[[-0.69 -1.14  0.89 -4.47 -1.40  0.76  3.41  0.85 -1.52]
 [ 1.43 -1.76  0.49 -4.28 -1.57  2.18  4.73  2.94 -1.65]
 [ 0.25  2.29  3.85 -0.87 -4.30  0.45  2.28 -3.84 -3.57]
 [ 2.19  4.14 -1.67  3.98  0.01 -4.31  0.75  0.91  1.49]
 [ 4.94 -1.26 -0.19  2.95  3.39  0.17 -1.09 -1.92  2.11]
 [-2.97 -1.12  1.83 -4.34 -2.27  3.01 -2.03 -0.71 -4.17]
 [ 1.28 -0.75  0.44 -5.33 -1.85  2.08  5.61  2.38 -1.58]
 [ 4.44 -2.94  0.27 -2.81 -1.09  2.58  4.10 -0.16 -0.89]
 [ 0.42 -2.89  1.38 -3.15 -3.38  0.52  3.46  1.55 -3.36]
 [ 2.32  2.18  2.50 -0.56 -4.59 -0.59  2.18 -1.91 -3.43]]
:
[[-2.97 -1.12  1.83 -4.34 -2.27  3.01 -2.03 -0.71 -4.17]
 [-0.69 -1.14  0.89 -4.47 -1.40  0.76  3.41  0.85 -1.52]
 [ 0.25  2.29  3.85 -0.87 -4.30  0.45  2.28 -3.84 -3.57]
 [ 0.42 -2.89  1.38 -3.15 -3.38  0.52  3.46  1.55 -3.36]
 [ 1.28 -0.75  0.44 -5.33 -1.85  2.08  5.61  2.38 -1.58]
 [ 1.43 -1.76  0.49 -4.28 -1.57  2.18  4.73  2.94 -1.65]
 [ 2.19  4.14 -1.67  3.98  0.01 -4.31  0.75  0.91  1.49]
 [ 2.32  2.18  2.50 -0.56 -4.59 -0.59  2.18 -1.91 -3.43]
 [ 4.44 -2.94  0.27 -2.81 -1.09  2.58  4.10 -0.16 -0.89]
 [ 4.94 -1.26 -0.19  2.95  3.39  0.17 -1.09 -1.92  2.11]]

[[ 2.85 -3.53 -0.09  1.91  0.85  0.77  1.26]
 [ 2.16  1.11 -0.05  1.60  5.12 -4.09  3.44]
 [-0.36  0.12 -1.68  1.29  3.26 -4.39  2.49]
 [ 2.35  1.54 -0.56  2.16  5.91 -4.82  3.78]
 [ 1.01  2.62 -1.64  2.93  3.35 -1.87  1.60]
 [ 2.02 -4.35  1.00  0.41 -0.13  0.99  1.21]
 [ 4.36 -4.67  2.04  1.62  0.38  3.00  1.64]
 [-1.30 -0.19 -1.99  2.17  1.28 -1.67  1.65]
 [ 3.43 -3.59  1.59  1.28  0.02  2.73  1.01]
 [ 4.21 -4.13  1.70  2.04  0.70  2.79  1.77]
 [-3.06 -4.42 -0.03 -1.19 -2.56  0.03  0.67]
 [ 4.77 -4.98  2.02  2.09  0.53  3.30  1.86]]
:
[[-3.06 -4.42 -0.03 -1.19 -2.56  0.03  0.67]
 [-1.30 -0.19 -1.99  2.17  1.28 -1.67  1.65]
 [-0.36  0.12 -1.68  1.29  3.26 -4.39  2.49]
 [ 1.01  2.62 -1.64  2.93  3.35 -1.87  1.60]
 [ 2.02 -4.35  1.00  0.41 -0.13  0.99  1.21]
 [ 2.16  1.11 -0.05  1.60  5.12 -4.09  3.44]
 [ 2.35  1.54 -0.56  2.16  5.91 -4.82  3.78]
 [ 2.85 -3.53 -0.09  1.91  0.85  0.77  1.26]
 [ 3.43 -3.59  1.59  1.28  0.02  2.73  1.01]
 [ 4.21 -4.13  1.70  2.04  0.70  2.79  1.77]
 [ 4.36 -4.67  2.04  1.62  0.38  3.00  1.64]
 [ 4.77 -4.98  2.02  2.09  0.53  3.30  1.86]]

[[-2.61 -0.44 -0.33  3.04  1.02 -1.54 -0.14 -3.15 -0.35]
 [-0.35  0.22  0.46 -1.44 -4.41  0.09  0.70 -3.08 -2.48]
 [-1.86 -1.97  1.44  2.88  0.89 -0.08  0.30 -1.81  3.76]
 [-0.37 -1.28 -1.15  1.50  1.04  0.68 -0.71 -0.71  2.32]
 [ 0.66 -0.50  0.70 -1.72 -0.12  0.32 -2.32 -2.69  5.04]]
:
[[-2.61 -0.44 -0.33  3.04  1.02 -1.54 -0.14 -3.15 -0.35]
 [-1.86 -1.97  1.44  2.88  0.89 -0.08  0.30 -1.81  3.76]
 [-0.37 -1.28 -1.15  1.50  1.04  0.68 -0.71 -0.71  2.32]
 [-0.35  0.22  0.46 -1.44 -4.41  0.09  0.70 -3.08 -2.48]
 [ 0.66 -0.50  0.70 -1.72 -0.12  0.32 -2.32 -2.69  5.04]]

[[ 0.25 -0.37 -0.01 -0.55 -0.24  0.39]
 [-1.11 -0.46 -0.84  0.13 -0.76  0.55]
 [ 3.37 -4.62 -0.88 -0.09 -4.04 -0.10]
 [ 0.10 -0.37 -0.25  0.28  0.50  0.68]
 [ 0.22 -0.59  0.50 -0.61 -0.23  0.54]
 [ 0.62  0.37 -0.26 -0.91  0.21  0.47]
 [ 0.58 -0.69  0.13  0.01 -0.71 -1.01]
 [-0.85  0.24 -0.93  0.29  0.07  0.05]
 [-0.33 -0.22  0.01 -0.48  1.41  0.84]
 [-0.36 -4.03 -2.10 -1.48 -3.09  0.13]
 [-4.79 -0.98  0.80 -3.56  5.48  0.11]
 [ 0.28  0.11 -0.16 -0.30 -0.04 -0.72]]
:
[[-4.79 -0.98  0.80 -3.56  5.48  0.11]
 [-1.11 -0.46 -0.84  0.13 -0.76  0.55]
 [-0.85  0.24 -0.93  0.29  0.07  0.05]
 [-0.36 -4.03 -2.10 -1.48 -3.09  0.13]
 [-0.33 -0.22  0.01 -0.48  1.41  0.84]
 [ 0.10 -0.37 -0.25  0.28  0.50  0.68]
 [ 0.22 -0.59  0.50 -0.61 -0.23  0.54]
 [ 0.25 -0.37 -0.01 -0.55 -0.24  0.39]
 [ 0.28  0.11 -0.16 -0.30 -0.04 -0.72]
 [ 0.58 -0.69  0.13  0.01 -0.71 -1.01]
 [ 0.62  0.37 -0.26 -0.91  0.21  0.47]
 [ 3.37 -4.62 -0.88 -0.09 -4.04 -0.10]]

[[ 2.94  0.02 -0.70  5.21 -2.29 -1.88  2.90  1.12  2.71  3.70  3.56]
 [-2.29  2.36 -1.10 -0.36 -0.34 -2.00  2.19 -1.13 -1.65  1.88  1.01]
 [-3.01  0.37 -0.98  1.59  3.19 -0.57 -0.86 -2.45 -0.88  2.20 -2.73]
 [ 0.01  0.56 -1.20 -1.49 -3.90 -2.99  0.96  0.52 -2.64 -0.83  1.62]
 [ 3.77 -0.58  0.75 -2.43 -4.11  0.23  0.77  3.00 -0.04 -3.39  3.47]]
:
[[-3.01  0.37 -0.98  1.59  3.19 -0.57 -0.86 -2.45 -0.88  2.20 -2.73]
 [-2.29  2.36 -1.10 -0.36 -0.34 -2.00  2.19 -1.13 -1.65  1.88  1.01]
 [ 0.01  0.56 -1.20 -1.49 -3.90 -2.99  0.96  0.52 -2.64 -0.83  1.62]
 [ 2.94  0.02 -0.70  5.21 -2.29 -1.88  2.90  1.12  2.71  3.70  3.56]
 [ 3.77 -0.58  0.75 -2.43 -4.11  0.23  0.77  3.00 -0.04 -3.39  3.47]]

[[ 2.35  2.92 -4.54  0.82  4.55 -0.36  2.05 -1.88 -1.19]
 [ 1.68  2.02 -2.44  0.24  2.18 -0.36  1.11 -0.41 -0.29]
 [ 1.35  2.92 -3.49 -2.06  2.18 -0.74  0.79  0.56  1.52]]
:
[[ 1.35  2.92 -3.49 -2.06  2.18 -0.74  0.79  0.56  1.52]
 [ 1.68  2.02 -2.44  0.24  2.18 -0.36  1.11 -0.41 -0.29]
 [ 2.35  2.92 -4.54  0.82  4.55 -0.36  2.05 -1.88 -1.19]]

[[ 1.98  5.71 -1.47 -3.88]
 [-2.09  2.29 -5.09 -2.61]
 [-3.07  1.88 -4.05 -3.99]
 [-2.22  4.55 -5.29 -4.63]
 [ 0.93  0.73 -5.78 -2.24]
 [ 1.52  3.88 -0.10 -1.90]
 [ 2.89  5.77  0.72 -3.63]
 [ 0.37  0.58 -4.02 -1.49]
 [ 2.02  5.12  2.19 -2.52]
 [ 2.65  5.50  0.50 -3.77]
 [-2.47  0.31  2.18  2.52]]
:
[[-3.07  1.88 -4.05 -3.99]
 [-2.47  0.31  2.18  2.52]
 [-2.22  4.55 -5.29 -4.63]
 [-2.09  2.29 -5.09 -2.61]
 [ 0.37  0.58 -4.02 -1.49]
 [ 0.93  0.73 -5.78 -2.24]
 [ 1.52  3.88 -0.10 -1.90]
 [ 1.98  5.71 -1.47 -3.88]
 [ 2.02  5.12  2.19 -2.52]
 [ 2.65  5.50  0.50 -3.77]
 [ 2.89  5.77  0.72 -3.63]]

[[-5.35  1.47 -2.05  0.04 -1.15  1.31 -0.90  0.17]
 [-5.24  1.45 -2.03  0.30 -0.89  1.33 -1.26  0.13]
 [-4.87  1.36 -1.87  0.43 -0.76  1.30 -1.48  0.10]
 [-2.80  0.87 -1.31  0.94  0.10  0.97 -1.98  0.04]
 [-3.99  1.15 -1.52  0.78 -0.16  1.08 -1.87  0.02]
 [-1.90  0.66 -1.02  0.97  0.41  0.92 -2.01  0.11]]
:
[[-5.35  1.47 -2.05  0.04 -1.15  1.31 -0.90  0.17]
 [-5.24  1.45 -2.03  0.30 -0.89  1.33 -1.26  0.13]
 [-4.87  1.36 -1.87  0.43 -0.76  1.30 -1.48  0.10]
 [-3.99  1.15 -1.52  0.78 -0.16  1.08 -1.87  0.02]
 [-2.80  0.87 -1.31  0.94  0.10  0.97 -1.98  0.04]
 [-1.90  0.66 -1.02  0.97  0.41  0.92 -2.01  0.11]]
